One turn moves each row of this set onto another row. After a few examples, where does it send each row asked below?
Q842: [ -1   9  -7  -2  13  22  -3  13  11 -12   1   4   8  16   2   1  15]
Q674: [ -7   2 -12  -2   0  -3  -3 -16   6 -29   1   9  -7  16 -12   5   4]
Q536: [  2  10  10 -21   1  -3 -14 -11   4   9  -3  12   0   9   9 -11   1]
Q61: [  4 -13  -8   8  13   6  -8 -18  20  -9   3   3  16   2 -15   4 -12]
Q652: [ -2  15   0  -8   7  16 -10 -21   0 -10  -7  19  -5  -9  -4   2  11]
Q885: [ 15  -8 -15   7 -11  14  -9  -4   9   0  -2   1 -16   4  14 -14 -12]
Q333: [-11  17  -8   0   6  13  -8  -4   2 -22 -18   7  -2  -1  12  -2   6]
Q86: [ -2  16   5 -10   0   9 -15   1   8  10   4  18  -9  17  15  -8  -2]
Q473: [-11  16 -23   1  -2   3   3 -14  13 -23   3  11   0  12 -11  -1  -3]
Q585: [ 13 -16 -10   0  -3  -7  -5   4   6   6   8   6 -15   8   8  -7 -18]
Q653: [  7   0  -4  -3   4  -7  -7 -22  -9  16   9   5   1  11  10  -8   3]
Q914: [ 12  -6 -14  10   7   6   4   0  16   0  10  -9  16  -4 -10   8  -9]
Q501: [ -2  -6  -6  -5   1   7  -9   9  -2  -1  -1  10  -6 -23  14  -2  -7]
Q118: [  9 -21  -8  -9   5 -12  -3  -6  10   5   7   8  -3   1  -2  -3 -17]
Q18: [  2  -1 -25   7  19  10   4   2   5   1  -3   0   9  25   6   0   6]
Q887: [ 18  -1 -14  19   0  13   2   8  11   2  11  -8   4   2   3   5  -9]
Q911: [ -2  18  -7  -5  12  11 -11  -6   4  -9 -24  25 -12   9  -4  -3  -3]
Q895: [ 11   5  -1   8  17   6 -10  12   0  -2 -11  16   6  -7 -15   5 -15]
Q329: [  2  16  -2  -7  11  13 -12 -18   3  -4 -13  27 -11   2  -9   0   3]
Q102: [  8 -17 -11  -5  10  -7   2  -8  15   2   8   0  12  -4 -11   4 -13]
Q584: [  4  -8 -19   0  16  -1   4  -6   0  -3  -4  -9  17  14   6  -4  10]
Q821: [ 16   3 -17  21  -8  22  -5  -4  11  -3   7  -3  -3   1   3 -12 -12]
Q750: [  7   6  -7  -3 -15   2  -9 -21   7  -6 -15   4 -19  12   0  11   5]
Q85: [  5   5 -21  11  15  11  -2  -2   5  15   6  12  -2  28   8   1  -2]
Q770: [-4 18 -3  0  5 22 -7 12 11  0  7 14 -4 22 11 -4  3]
Q302: [ -9  15  -2  -2   5  15  -8 -15  -1 -18  -9   8   1 -11   5   1  13]
Q900: [  6  -7 -11  -6  10  -9  -2 -19  -7   3   2  -7  13   8   9  -7  10]
Q658: [  8   1  -7   0   2  15  -6   9  -7   2   8  14  -8 -23   1  -4  -4]
Q882: [ -8  19 -10  -1  10  11  -9   0   5 -17 -26  15  -9   8   8  -4  -2]
Q669: [  3 -25  -7  -4   9  -3 -11 -18  19  -5  -6   7   1   4  -4   0 -14]
Q389: [ 17  -6 -12  15  -5   6  -3  12   6   5   8  -1 -13   8  11  -3 -14]
Q844: [ -6  25 -24  -1 -11  10   2 -13  15  -7  -3   8  -5   9  -5   0  -5]
Q953: [  6   3   8 -23   9  -2 -10 -11   6  -2  -9   1  12   6  -2  -6  12]
Q97: [ 10   1 -14  21   4  17  -5 -10  16  -7   9  -2  13   1 -11  -3 -10]
Q173: [ 15   5  -3   7   9  15  -8  10  -5   1   3  19  -2 -14 -14  -1  -8]
Q125: [  4  21 -16  -2 -17   9  -3 -18  13   2 -12   4 -14   7   0   6   0]
Q946: [ -6  -7  -3  -5   8  -1 -12  11   4  -4 -13  10   1 -17  11   5 -15]
Q648: [  6   4 -10   6   8   3  -7 -14  -2  21  12  15  -5  21   9  -4  -2]
Q670: [  1  -3  -1   2  16  -2 -12  12   5  -4 -17  12   7  -7  -3   8 -20]
Q901: [  7 -24 -11  -5  -4   1 -13 -11  13   0  -6   6 -15   5  10  -9 -13]
Q726: [  3   4  -1 -14  15  10  -2   1   9 -12  -6  -4  17   8  -6   0  18]
Q552: [  2  -2  -4  -4  -6  -6  -7 -20   5 -21  -8   6 -14  15  -6   9   9]

Q914 moves to Q102
Q842 moves to Q726
Where do these go?
Q648 moves to Q85
Q885 moves to Q821
Q844 moves to Q473
Q895 moves to Q670
Q882 moves to Q333

